Named moves, each a turn or a mirror, and the order they were made in; the first pair answered
Pugug:
[  5 -27  33  11 -23   9 -14  -2 -18  14  -3 -35 -18   7  24 -20  38  19
  -1 -18  15  -7 -21  19  18 -31 -13  -4  -2 -17  14   4   3   3  51] => [ -3 -26  29   8 -22  10 -15 -10 -15  14   9 -37 -19  -3  23 -16  39  22
  -2 -24   9 -15 -28  12  14 -35 -24 -11   2 -17   9   7  -2   9  45]
[ 24  16  12  -2  15  13 -21  31  -1  -3  -7   0   2  15  -6  16   4   4
  11  16   5  17   7  13   5  -7  -6  15   0  -8  13  -7  18   8   8] => [ 10  27   2  -9  27  10 -18  13   5  -6  14   1  -3   6 -16  13  17   3
   8   6  -5   4  -2  -4  -6 -21 -22 -10  19 -18   3   7  21  20   6]
[-41  -8  19  -6   8  18  -4 -30  -6   4  15  27 -34 -20 -26 -16  22  -7
  19   9  -3  -8 -22  16 -16  13 -15  -6   4 -21  15  14  31   9 -12] => [-14 -23  30   4 -13  20  -5  -9 -17   7 -15  31 -27 -10 -10 -14   8  -1
  23  21  14  13  -6  35  18  20  10  33 -10  -7  29  -2  37  -3  -1]
[-12  -5  25  15  -9 -21 -18   5  -6   0  28 -25 -27  -7   6 -15  40   5
 -16 -46  29  14  12  20  40 -35 -39  -7  -7 -31   3  -2  33 -16   9] => [-11  -6  26  16 -10 -21 -20   6  -6   1  24 -25 -29  -3   9 -16  39   5
 -13 -50  34  16  11  21  41 -35 -34  -2  -8 -34   6  -1  36 -20  12]
vovok:
[-11 -14   8  23  -8 -20   7 -10  20   6   7 -14 -21 -10  -8 -17  14  24
 -14 -20  -3   0 -16   1 -10 -27 -16  12  25   0 -24  28  23 -12 -16] => [-15 -10   8  23 -10 -18   8 -14  13   5  10  -5 -23  -9  -9 -20  12  20
 -20 -17  -7  10 -25   2  -5 -24 -15  12  24   3 -20  28  29  -8 -18]
[ 19  -1   9  42 -15 -14 -12 -23  33 -22   5 -13 -18   8  34  25  41  37
 -22 -66  28 -36 -21  11  10 -24 -41  17  33   0 -43   2   9  -2  34] => [  8  -4  22  42 -26 -12  24 -31  30 -31   2  36 -22   8  21 -23  -4   3
 -40 -31  -6  18 -43  18  14  -1 -43  50  40   5 -26 -24  41   1  25]
[-39  -3 -24  18 -15   6   8   8   5  35   7 -13 -10 -35  30 -20  -3  37
  24 -54  23 -30   4   0  15 -32 -17  -7   3 -12   3 -14  52  17  -1] => [-44  -6 -15  12 -18   5  28   5   4  28   4  12 -15 -29  21 -40 -24  22
  15 -40   4  -6 -10   3  20 -27 -17   6  12 -12   8 -21  70  20  -4]
[ 10  15 -26   9  17  -6 -31  20   5  10   7 -41   9   7  22  13  24  32
  30 -39  28 -65  21 -16  -5 -25   7 -37   8   0 -32  37 -66  -8   1] => [-15  22  -6  -3   7 -19  47   0  -8  -3   6  54   1  12   2 -74 -61 -32
  -6  26 -39  45 -27 -10  10  20   3  16  17   6   8 -17 -10   4 -10]
Dip:
[-12 -42  -1  -3  17  -2  47  11 -38 -10 -24  43 -29   6 -34 -50 -34 -36
   9  55 -36  38 -37   3 -22  26  15  52 -28  35   1 -86  37  17 -24] => [  2 -49  11   0  10  13  34  30 -34  -9 -30  39 -19  -6 -37 -23 -15 -54
  11  61 -23  34 -25   7 -32  17  18  37 -48  33  12 -89  51  22 -24]
[ 24 -23  14  19 -13 -11   4  18 -16   8 -32  -5  -8  15  20  -9 -20  22
   3  -5  28  18  14  39  42  11  25  42 -24   5  19 -17  -3 -26  -3] => [ 24 -18  29  12 -37  10 -28  18   4  -4 -17 -20  17  -4  -1  13  14  -8
  -7  -4  20  19  -2  19  23 -19  -9   9 -33 -13  26 -16  53  19   7]
[-26   0  22   5   2   3  -3 -20  -9  18  15  20 -25  -8   1 -36  33 -16
   1  15  25  -8  -4 -12  11  -6 -12 -16  -4 -25  24  18   5  36   0] => [-17  -6  10   4  12 -12  13 -22 -16  18   6  26 -37   4  10 -48  22  -4
   9   9  32  -6   0  -5  22  11   4   9  -2 -15  18  21 -18  16  -3]
Pairs:
Between the rows of a pair lie 2 to 3 moves.
[ -5  -1 -29 -16  -8 -20  13 -12  19   5   9 -22  -5  -7  -9 -45  21  -3
 -33 -38  -1 -55 -15 -16  -2 -32 -42 -23  39   4 -33   7 -28  12 -20] => [ 49 -35   6   2 -47   6   6  45  -8   1 -39   7  30  10   1 -25  -7 -32
 -20   4  25  -3   2  24  37  -8   8  23 -15  14  23 -33  10   4  -4] => vovok Pugug Dip
[-45   1 -11 -11  32 -14  -6 -29  30   2  36  -1 -21  -5   9  -2  46 -17
  21 -27   0 -13 -14  -3  -6 -10 -16 -26   9 -26  15  27  23  10   1] => [-35  -3 -23  -6  54 -27  19 -29  17   7  20  24 -29  13  17 -21  12 -10
  22 -15   0   5  -7  14  11  24  12   9  16 -18  20  15  -9 -18   0] => Dip vovok
[ 26 -20  26  13 -25  21 -47  26  -2  -2 -23 -37  30  -7  -3  38  20  -3
   3 -10  29  -6  21   8  10 -26   5  -3 -33  -4  22  -5  37  14   8] => [-12  -5  26  -5 -21  15  -7 -15   6 -10   7  13   8 -16 -25 -11  -8 -42
 -18  20 -26  32 -21 -11 -11  -7 -25 -11  -5 -12  22 -24  62  38  -5] => Pugug vovok
[ 18  10   5  15 -34   5   4  18 -25 -20 -27  34  37  -3 -24 -24 -47 -26
 -33  35 -31  48 -13  -6  16  13   5  42  12  10  -1 -30  39   5   1] => [ -3  27 -11  13 -34  -8   7  -5 -13 -18   2   9  26  -2 -25 -43 -30   1
 -55   7 -35  23 -36 -29  12  -8 -33  16  37   0 -38  -8  43  13  -8] => vovok Dip vovok
[ 28 -27   6 -14 -21  24  -6  13 -19   3 -15  13  24  -4   6  34  -8 -13
  10  32   8  22   6  24 -10   7  23  -1 -24  10  46  -7  11   3  10] => [ -5  -6 -11 -25   0  24 -14 -18  -1   4  21  -6  16 -26  -4  43  20  -8
   5  13  -9 -24  -2  -2 -45  -3  -5 -44  -1  -2  17  15   3  18   1] => vovok Pugug
[ 37  -9 -10  14 -23  -4 -28  50   1 -21 -34 -21  33  -7   7  23  -1  18
 -20  15  30  -2  38  -1   6 -16  30  35  -4  25 -14  -6 -13 -21  12] => [ -8  16 -44   6  19 -25  -4  -2  16 -14   0 -14   1  -8  -2  -1  -1  30
 -26  -6   4 -33  23 -30 -26 -11   8   6  37  22 -45  12 -53 -21 -10] => Pugug Dip
[ -2   1  -4  -3  35   7 -19  -4   8   2  16 -10  -2  -7  -4  28   8  -9
  24  12  -5 -39  23 -16 -38  19   6 -12  -4   7   2  15 -43 -10   2] => [  3   9  12   0  -2  18 -37   3  18 -10  15 -18  16 -20 -19  27  20 -27
   4   9  -8 -29   4 -20 -34 -14 -28 -30 -10   4   5   8  17  17   1] => Pugug Dip
[ -9  -7   5   9  46   4 -21 -28   0  16  -2  11 -22   0  27  44  58   5
  29  26   6 -24 -10  16   2 -13  17 -16  -9 -17  24   6 -10  -7  19] => [ -5 -11  13  12  38   1  10 -24  -7  16 -14  51 -18   2  29  19  22 -17
  15  47 -12  23 -27  22  12   7  24   7 -13 -10  42 -14   9  -8  14] => Pugug vovok
